Each row has a name. Each question is about the rows just above it.

Sodor: [  -3   54   -9  100 -110]
geran: [  8  58 -58  90 -67]
lona: [-65 -66 115  63 -89]
kire: [-92 -19  80 -70 -71]
Which entry of kire is missing from [-71 -92 -19  80]?
[-70]
Shuffled lona with one entry gone: [ 63 115 -89 -66], missing
[-65]
lona without one entry, shuffled: [115 -66  63 -89]. Gone:
[-65]

zumo: [-49 -51  36 -48  47  37  42 -43  35  39]
Butu: [ 3 -3 -2 -4  9 -1 10 -4  2  2]
zuna: [ 44 -33 -34  36 -41 -33 -38  39 -32 -36]
dud: [  2   7  -4   7 -11  -2  -4   8  -5  -5]
fadev: [-93 -76  86 -78  76  61  87 -84  80  82]
rafi: [ 3 -8 -9  1  8  2 -5  1  0 -4]
Tel: [ 3 -3  1  2  9 -1  0 -4  1 11]
Shuffled Butu with one entry gone: [ 2 -1 10 -2  2 -4  3 -3 -4], missing
[9]
Butu without one entry, shuffled: [ 2  2  9 -2 10 -4 -3 -1 -4]. Gone:
[3]
zuna without one entry, shuffled: [-33 -36  44  39  36 -32 -41 -34 -33]. Gone:
[-38]
Shuffled zumo with one entry gone: [ 47  39  37  36 -43  42 -51  35 -48], missing
[-49]
Which entry of zuna is missing from [-38  44 -32  39 -41 -33 -36  36 -33]?
[-34]
Which entry of Butu is missing from [-1 -4  3 -2  9 10  2  2 -4]?
[-3]
zumo without one entry, shuffled: [ 35 -49  39 -51  47 -43  37 -48  42]. Gone:
[36]

Rivo: [-13   7  10  -9 -38  -8  13   6 -28]
pamu: [ -5   3   9  -7 -30  -5  30   1 -21]
buvi: [ -4   5   2  -1 -30  -1 -11  -7 -23]
Fep: [-47 -34  14  95  73  99 -49 -57  87]
luri: [ -1  12   8  -2 -28  -3 -17  31  -5]
nirug: [ 14  42  14   6 -44  -2   2  17 -44]
rida: [  1 -41   1  45  22  60  -7 -36  29]
Metu: [-13   7  10  -9 -38  -8  13   7 -28]
zez: [ -4   5   2  -1 -30  -2 -11  -7 -23]
Shuffled pamu with one entry gone: [ 30   3   1 -30  -5  -7  -5 -21], missing
[9]
Shuffled Metu with one entry gone: [-38   7  13  10 -13   7  -8  -9], missing
[-28]

roro: [-10  39  47 -46 -17   7  38 -28  -5  35 -10   3 -30]
siz: [-10  39  -9 -46 -17   7  38 -28  -5  35  62  54 -72]
mumut: [ -2 -60 -76  26  47 -56 -49  -5 -55  41 -33 -42  40]
Which entry of siz is missing from [ 54 -28 -46  -5  39  38 -17 -72  -9  62  35   7]?
[-10]
mumut without one entry, shuffled: [-56  41 -49 -55 -42  -2 -76 -33  26 -60  -5  47]. Gone:
[40]
Shuffled siz with one entry gone: [ -5  38 -10 -72  -9  35   7 -28 -46  39  54 -17], missing
[62]
Which entry of roro is missing from [ 47 -30  39   7   3 -10  38 -28  -5 -10 -46 -17]?
[35]
Shuffled mumut with one entry gone: [ 40 -60  -2  41 -76 -49  -5 -55  47  26 -42 -33], missing
[-56]
roro without one entry, shuffled: [ 35 -10   3  38 -17  47 -10  39  -5 -46 -30 -28]. Gone:
[7]

dalab: [-60 -85  -1 -92  30  56   1]
rirup: [-11  47 -31 122  19  21 -64]
bepor: [ -8 -38  54   9  -9 -39  70]
nodor: [-57 -50 -15 -18  41  68 -30]
volot: [ 72  49  54   9 -29 -28  71]
Vuba: [ 72  49 -22   9  41   8 -23]
Rel: [ 68  46  53  11  -8 -39  67]
Which entry of bepor is missing from [  9  70  54 -38  -8  -9]?
[-39]
Shuffled Vuba with one entry gone: [ 41  72   8   9 -22  49], missing
[-23]
Which entry of Vuba is missing from [-22  41   8  49  72 -23]?
[9]
Which entry of bepor is missing from [-38 -39  70  -8  54   9]?
[-9]
Which entry of volot is missing from [ 49 -29  54  72   9  71]?
[-28]

fitad: [-19 -36 -15  -9   1  47  54 -60 -40 -32   8 -15 -30  11 -42 -20  33   1
 -96   7  57 -44 -37 -25  15 -19  18   2  73  51 -39 -32   9   8  34 -16
  28 -10  -9  -4 -11   0   4 -25]
vul: [-10 -45   6 -54  11  43 -15 -34 -35 -17   2  19 -45  22 -11 -24  17   6
 -82   9   0 -10   4  -6   7 -27  -5  50  77   9 -36 -43  -4   1  35  -6
   0  -5  -6 -34   4   3   1 -60]
dudub: [ 45  58  -2  57   4 -16 -16  28  46  30  18 -21  63 -16   5   6  -6 -20
  49 -25   7   9 -21  17  13  30 -10 -36 -59  52  39  -7 -34  -7 -60   0
 -23  23  16  17  31 -18 -23  67]
teg: [  5 -23  -4 -26  27  63   8 -13   5  29   4 -15 -56  26 -14 -29 -31   0
 -35   0   7  16   5   9  16 -56 -43  38  17  45 -55 -40   4  -7  28   1
   8  32 -35 -10  35 -39  17  -9]
Shuffled teg with one entry gone: [ -4  45  17 -13  16  -7  17 -29 -43 -26  35 -15 -39   0  32   5 -35 -31
  -9   8 -55 -56 -10  28 -23   4  27   1  16 -56  26  29   9   5   4  38
   0 -35  63   8 -40   5   7], missing
[-14]
fitad without one entry, shuffled: [ 33  57 -15 -60 -10 -40  -4 -19  -9 -42  28 -44   1   8  73 -30  -9 -36
 -20 -19  11  54  51 -25  15   1 -37   0   4   9   2 -15 -32 -11 -32   8
 -25  18  34 -39  47   7 -96]. Gone:
[-16]

Pazo: [ 65 -20  84  26 -30  89 -31]
Mok: [ 5 38 12 -9 78 36 11]
puv: [-81  37 -82  34 -30  74 -17]
guraf: [ 67 -25  89  -2 -52 -55   4]
para: [ 65 -20  84  -3 -60 -49  -3]
Kilib: [ 65 -20  84  -3 -60 -33  99]
Lufaf: [ 34  -5  63  18 113 -22  79]
reg: [ 75 -27 106  -2 -24 -63  20]
Petat: [ 11  20  21 -16  74  39   3]
subud: [ 66 -22  87  -4 -55 -52 -54]
puv without one entry, shuffled: [ 74  37  34 -30 -81 -17]. Gone:
[-82]
Which entry of Petat is missing from [ 39   3 -16  11  74  20]?
[21]
Which entry of subud is missing from [-52 -22  -4 -54  66  87]?
[-55]
Which entry of para is missing from [ -3 -60  84 -49  65  -3]?
[-20]

sen: [ 95 -94 -14 -17 -57 -31  -9 -26  40   6   1  -5 -20   3  56]
Tib: [ 80 -88 -19 -87 -57 -31 -25  -5  50  18  -5  20 -26  -8  31]
Vudu: [ 62 -86 -19 -60 -57 -31 -24   3  52  14 -15  31 -26 -12  22]
bavuk: [ 79 -90 -14 -36 -52 -35 -13 -14  45  16  -3   9 -22  -7  42]
guder: [ 40 -68 -17 -71 -44 -24 -30  22  49  19 -20  43 -18 -19   2]
zavu: [105 -88 -11  -7 -55 -31   1 -37  29   7   8 -15 -25   5  64]
vidub: [ 51 -68 -20 -66 -51 -33 -30  12  50  19 -12  38 -18 -16  14]
zova: [ 89 -92 -12 -31 -56 -23 -12 -18  42   4   1   3 -24  -6  44]
zova without one entry, shuffled: [-12 -24 -92 -23  89  44  -6 -18 -12 -31 -56   4   1  42]. Gone:
[3]
Shuffled Tib with one entry gone: [ 80 -26  -5 -25 -87  -5  50 -19  20  -8  18 -57 -31  31], missing
[-88]

sede: [-37 -12   4 -65 -23   0 -13 -28  -5   1   6  -5   8 -33  13 -14 -11  42
   2   7 -13  10   5  -4  17   4  -4   7   0 100   4  37  -4 -27  -3  12
  -9  30  -5  20  -8   4 -87  33   3 -12]
Lir: [ 26 -12   4  51  22  -3  12   0  36   4  -5  -3  -6  38  -7  -7 -13  17
  -3   1 -15   8 -13   2  13  -3   8 -13   6 -25  -7 -77  -2  19   3 -11
  -1 -40  -1 -58   7   6  49  30  -4   5]
Sal: [  16  -22    6  -29  -32    1   -2  -39    2    5   -4   -3    6   37
   31   -8  -12   31   -3    5   -7   -5  -10   -4   19    2   -7  -10
    4   86    3  -71   -3  -43    3   11   16  -13   -6  -15    1    5
   39 -106    1    0]
vava: [ 25 -19  -1 -42 -11  -2 -18 -11  -9   3   6   2  -2  42  30  12  10 -31
  -3  -4  13  -1  -9  -3 -29  -5  10 -15   7  95   6  17   2   3  -1  22
  20 -23  -6  17   5  -7  63 -70   2   4]
Rimi: [-33   8   2 -39  15   1  13   8  27  -2   1  -5   5 -31 -16 -15  -6  31
   2   5 -18  12   2  -1  16   4   2  10  -2  -7  -6 -21  -1   6  -2 -16
 -12  22   2 -42  -7  -1 -97  86  -3 -12]
Pusad: [-33   8  -4 -39  15   1  13   8   3  -2   1  -5   5 -31 -16 -15  -6  31
   2   5 -18  12   2  -1  16   4   2  10  -2  -7  -6 -21  -1   6  -2 -16
 -12  22   2 -42  -3  -1 -97  86  -3 -12]
duro: [  26    5    6   38  -28    3   15  -35  -12   -2   -7    5    8   34
   32   13  -11   21   -2   -2   -9   -8  -11   -4   11    2  -10    6
   -3    5   -6  -79    3  -45    3    0   15  -35    1   17    0    3
   15 -110   -3   -3]
fipos: [ 35  -5  -3  44 -28  -4   5   6   8   0   2   5   4  31 -10  16  -1   5
  -3  -4  13  -7   4   0 -36  -6  12 -10  -1  41   4  49   3  18   1  20
  13  -5  -8  17   5  -5  90 -60   1   5]
Sal without one entry, shuffled: [   5    5    1    3 -106    2   16    6  -12   -4  -15   39  -43  -39
    1  -32   11   -3   31    4   -2  -10   19    6   -3   -6  -29    3
   -8    1   -5    5  -22   -3   86   -4   -7    2   16   31   37  -10
   -7  -71  -13]. Gone:
[0]
Shuffled Lir with one entry gone: [-13  -7   8 -77   7 -13   1  -7   0  -3 -58   4  12  38 -12   5  -3  -1
   4  -5  -4 -15 -13  -2  30  49  -6  -7  -1   2   8  19  17  51  -3  -3
   6 -25  13   6  22   3 -40 -11  26], missing
[36]
Shuffled sede with one entry gone: [-13  12 -37  -5   4   3   7   6  -4  33 -14  17  13 -87  -4 -12   7  10
 100  -9   0 -11   1 -28  20  37   5  42   4  -3   4   4   0 -65  -5 -12
 -27  -5  -8 -33 -13 -23  30  -4   2], missing
[8]
Pusad without one entry, shuffled: [-12   1  -6 -15   6   2  13 -42 -16  -3  -1 -97  -1   5  10 -39  86 -18
  -2   2   1  31   8   5  22  -5 -16 -12   3  -7  16   2  15  -2 -33  -1
 -21  12 -31   2  -2  -4   8  -3  -6]. Gone:
[4]

Verab: [ 14 -50  49  17  24  50  49  16 -23]
figas: [ -5 -13  63  30 -15  33   7   7 -16]
detam: [   1  -11   23   37   43   33   46  -72 -102]
Mevud: [ 23  54 -39 -33  11   1  18   6 -33]
nub: [  2  34 -27   6 -66 -42  22  17 -67]
suk: [-23  14  59 -19  -7  34  -4  -8 -36]
vuzo: [ -7  69  27  17  21 -53 -35 -67 -89]
Verab without one entry, shuffled: [-50 -23  24  14  16  49  17  49]. Gone:
[50]
Which entry of Verab is missing from [-50  17  49  14 -23  16  49  24]?
[50]
Which entry of nub is missing from [-42   2  22 -27  17  34   6 -66]?
[-67]
nub without one entry, shuffled: [ 17 -67 -42  34  22   6 -27   2]. Gone:
[-66]
Shuffled figas with one entry gone: [-13  33  63   7 -15   7  -5  30], missing
[-16]

nima: [  0   6  13   0 -12  -8   6   0 -15 -10  -8  -9]
vivuz: [-12 -18  12  14  -6  29  12  20 -29   6   8 -12]
Bonal: [ 14  10  23 -12   9  12  -9   0  -3 -12  27  -1]
borut: [ 22  25  14 -42  -8 -56  48 -57   5 -67 104  20]
Nisil: [ -1  12 -16   5   0 -22  25   6 -19  -8   8   4]
mor: [  0   6  -5   0 -12  -8   6   0 -15 -10  -8  -9]
Fepon: [-18 -11 -13  20   4  21  22  21 -23   9  20  21]
zaz: [-15  -3  -9  12  -8   0  25  14 -25   3  -2  -1]
sufe: [ -2 -11  24  11   7  43 -13  11  -7   0  32  -7]
pase: [ 17  -7  22 -18   7  16   4  13 -19  -5  24  -9]
Which entry of borut is missing from [104  -8 -57   5 -42  22  25  48  14 -67  20]?
[-56]
Shuffled nima with one entry gone: [-10   6   6  -8  -8  -9   0   0 -15  13   0], missing
[-12]
Shuffled mor with one entry gone: [ -5  -8  -8 -10   6   6 -15   0   0   0  -9], missing
[-12]

nafup: [  56  111  -66   -3  -57    1  -17   36    7    1  -25   41   51   15
   17  -22   84  -12    3   25  -40  -48  -85    4   78   83  -77  -69
  -55   17  -67   20  -33   19    9 -101   23  -71   11   13   30]
Bok: [  6   5  -3   0 -10   0  -2   2   0   0  -1   2   3   0   1  -1   5  -1
   0   1  -1  -1  -4   0   4   4 -13  -2  -2   1  -2   1  -1   2   1  -4
   3  -2   1   1   1]
Vipo: [ 26  10  -6  -7 -32   8 -17   2 -35   5  17 -14 -38   6  41  -3  15   2
  24 -17   5  -2  -8  -9  -9   8 -33  23  19  -4  19  27  10   6 -11   3
  14  19   6  14 -35]
dazu: [ 15   6  -3  -5 -18   6 -10   9 -22   4  12  -9 -25   4  29  -2   9   2
  17 -11   3  -1  -4  -6  -6   5 -19  17  14  -2  14  19   8   4  -7   2
   8  13   4  10  19]
muvas: [ 56 111 -66  -3 -57   1 -17  36   7   1 -25  41  51  15  36 -22  84 -12
   3  25 -40 -48 -85   4  78  83 -77 -69 -55  17 -67  20 -33  19  -8 -72
  23 -71  11  13  30]
bub: [ 15   6  -3  -5 -18   6 -10   1 -22   4  12  -9 -25   4  29  -2   9   2
  17 -11   3  -1  -4  -6  -6   5 -19  17  14  -2 -16   4  -8   7   3 -25
   8 -17   4   3  10]
mamov: [ 15   6  -3  -5 -18   6 -10   1 -22   4  12  -9 -25   4  29  -2   9   2
  17 -11   3  -1  -4  -6  -6   5 -19  17  14  -2  14  19   8   4  -7  28
   8  13   4  10 -22]
Whose row is [ 15   6  -3  -5 -18   6 -10   1 -22   4  12  -9 -25   4  29  -2   9   2
  17 -11   3  -1  -4  -6  -6   5 -19  17  14  -2  14  19   8   4  -7  28
   8  13   4  10 -22]?
mamov
Whose row is [  56  111  -66   -3  -57    1  -17   36    7    1  -25   41   51   15
   17  -22   84  -12    3   25  -40  -48  -85    4   78   83  -77  -69
  -55   17  -67   20  -33   19    9 -101   23  -71   11   13   30]?
nafup
Whose row is [ 26  10  -6  -7 -32   8 -17   2 -35   5  17 -14 -38   6  41  -3  15   2
  24 -17   5  -2  -8  -9  -9   8 -33  23  19  -4  19  27  10   6 -11   3
  14  19   6  14 -35]?
Vipo
Where do [ 15   6  -3  -5 -18   6 -10   1 -22   4  12  -9 -25   4  29  -2   9   2
  17 -11   3  -1  -4  -6  -6   5 -19  17  14  -2 -16   4  -8   7   3 -25
   8 -17   4   3  10] appear?
bub
Whose row is [  6   5  -3   0 -10   0  -2   2   0   0  -1   2   3   0   1  -1   5  -1
   0   1  -1  -1  -4   0   4   4 -13  -2  -2   1  -2   1  -1   2   1  -4
   3  -2   1   1   1]?
Bok

Fedu: [ 11  35  74  99 102 105 104 105 106 105 104 103 104 104 102 106 104 106
 104 103 104 105 103 105 106 103 104 104 105 106 102 106]
duf: [ -1   0   1   1   0   0   1   0   0   1 105  -1  -1   2   3  11  39  78
  98 103 104 105 104 105 105 104 106 106 103 103 105 105]
tebo: [ -1  -1   1   2   0   0   0   0   0  -1  -2   0  -1   1   0   1  -1   0
   1   4  17  52  84  99 103 104 104 107 104 104 106 106]
dito: [  1  -1   1   1  -2   0   3   1   1   1   1  -1  -2   1  -1   0  -1   0
   0   1   0   2  12  35  74  96 102 106 104 103 103 106]
kub: [ -2   2   0  -1   0   0   0   0   0   0   2  -2  -1  -1  -1   1   0   0
  -2   0   0   1  -1  -1   2   9  34  74  96 102 103 105]
duf without one entry, shuffled: [ 39   0 104   0   1  -1 104 103   2  78 106   1   0 105 106 105   3   0
  -1 105  -1 105 103 105   0  98   1 105 103 104   1]. Gone:
[11]
Which entry of tebo is missing from [104   2 107   0  -1  17  -2 106  -1 104  -1   0   0  -1   0   0  -1  84
   0   0   1   0 106   1   4  52 104   1   1 103 104]?
[99]
Whose row is [  1  -1   1   1  -2   0   3   1   1   1   1  -1  -2   1  -1   0  -1   0
   0   1   0   2  12  35  74  96 102 106 104 103 103 106]?
dito
Fedu without one entry, shuffled: [105 104 106 106 104 102 106 104 106 103 104 105 104 103 104 102  99 106
  74  11 104 105 105 102 105 104 106 105 103 104 103]. Gone:
[35]

Vili: [-67  17 -31  18 -68]
nosa: [ 31 -15  54 -60  -1]
did: [ 11 -20  46 -56  35]
tifa: [ 31 -15  54 -60  87]
pafem: [ 11 -20 -60 -61  35]
fil: [ -3   5 -31  -2 -68]
Shuffled fil with one entry gone: [-68  -2   5 -31], missing
[-3]
did without one entry, shuffled: [ 11  35  46 -20]. Gone:
[-56]
Shuffled Vili with one entry gone: [-31 -67  17  18], missing
[-68]
fil without one entry, shuffled: [-68  -3  -2 -31]. Gone:
[5]
Vili without one entry, shuffled: [ 18 -31 -67 -68]. Gone:
[17]
Shuffled pafem with one entry gone: [ 11 -61  35 -20], missing
[-60]

sotag: [-34   6  23 -13 -32 -27  16  34 -27  20  24  12   8  19 -57 -25 -31 -37
 -27  36  25 -38  11  32 -21  20]
fab: [ -3 -17 -12  -5  -1 -24   5  39  16  41   1  14 -28  -3  -4 -17 -15 -13
 -38  -8  15  31  13  11 -25 -28]
keku: [ 48  15 -30  -5   2  14  22 -29  -7 -51   6  61  29 -45  36   6  15 -37
   5  65  24 -35   0 -50  13  10]
pek: [-37  15  15  23 -50  16  53 -24  38  35 -39  26  -1 -19 -20 -75 -57  23
 -46  22  14 -27 -76 -32  23 -16]
Numiv: [ 14  25  37 -24 -18  55 -34  38   7  10  -4   5  19 -88  10 -89   9  43
 -16  17  25  82   5  26  14   2]
Which entry of pek is missing from [-27 -20  23  -1 -57 -24 -19 -50 -76 -46 -16  15  26  16  23 -32  15  22
  14  35  23 -37 -39  53  38]?
[-75]
Which entry of fab is missing from [ -4 -38 -13  -3  41   1  -8  14  15  39 -24 -28  16  -3 -15 -12  13  -5
  11 -28 -17 -17   5  -1 -25]?
[31]
Which entry of pek is missing from [-46  23 -16  14 -57 -20  15 -39  35 -76  38  22 -37 -50  23 -75  26  23
  53 -32 -19 -27 -24  -1  15]?
[16]
sotag without one entry, shuffled: [-25 -21  36 -37 -31 -34   8  23 -27  25 -32  12 -27  20 -13 -27  32 -38
 -57  16  24  20   6  11  34]. Gone:
[19]
Shuffled fab with one entry gone: [ -5  41  -4 -12  15  14 -25  39  13 -15 -28  -8  -3 -24 -17  -3   1  31
  11  16 -38   5 -28  -1 -17], missing
[-13]
Shuffled fab with one entry gone: [ 14  16  -4  15 -25 -13  13 -15 -17  39  31 -28 -38   1 -28  -5   5 -17
  -3  -8  -3  -1  11 -12  41], missing
[-24]
Which entry of Numiv is missing from [ 25 -24   2  17 -88 -89  10  25  10   7  14   5  82   9 -16  19  55 -34
 -18  43   5  -4  26  38  14]?
[37]

sovog: [ -39 -117  -51  -38  -50  -30]
peses: [  50  -25 -108   50   39   15]
salep: [ 27  23 -15  43  21 -79]
Which entry of sovog is missing from [ -50  -30  -39 -117  -38]?
[-51]
Which entry of sovog is missing from [ -51  -30  -50  -38 -117]?
[-39]

fogo: [ 17 -35  -5  21  35 -11  45   5 -10  36  31 -29  32 -10  -2 -26  91  16
  -6   9   8 -12 -29]
bizen: [  6 -18 -38   3 -22  27  45  -7  32  39  -9 -30  -6  17 -74 -41  38 -50
 -23   0 -23  29 -38]
tiv: [-43 -50 -13  55 -22 -55  26 -43  -9  26  23  24 -34  24 -44  27  -6 -27
  -5 -16 -17  30  18]
Which entry of bizen is missing from [ 38  29 -23 -23   3  45  17 -41  -9  32 -22   0 -30  -7 -38 -38 -18  -6
  39 -50 -74   6]?
[27]
Shuffled bizen with one entry gone: [-38 -50 -18  -9 -22   0 -23 -74  39   3 -41  32  27 -38 -23  -6  29   6
  38  45 -30  17], missing
[-7]
Shuffled fogo with one entry gone: [-11   9  17 -29  31  45  -2 -35 -10  -6  91  16  21  32   8 -12 -10   5
 -29 -26  -5  35], missing
[36]
fogo without one entry, shuffled: [-11  16  -6  21 -35  17 -29  35  32 -10 -10   5 -29  31  91  45 -12  -2
  36   9  -5 -26]. Gone:
[8]
fogo without one entry, shuffled: [  8  21  36 -12 -35 -10  45  -2   9   5  32 -29  31 -26  -5  17  91 -29
  16 -10  -6 -11]. Gone:
[35]
Which entry of tiv is missing from [-50  -5  26  27 -17  26  -9  24 -34 -55  30  55 -22 -27  23  24 -44 -43
 -43 -13  18  -6]?
[-16]
bizen without one entry, shuffled: [-23 -18 -22  27  29   3 -38   0 -30  -7 -23  39 -50  -6  45   6  32  17
 -41 -38  -9 -74]. Gone:
[38]

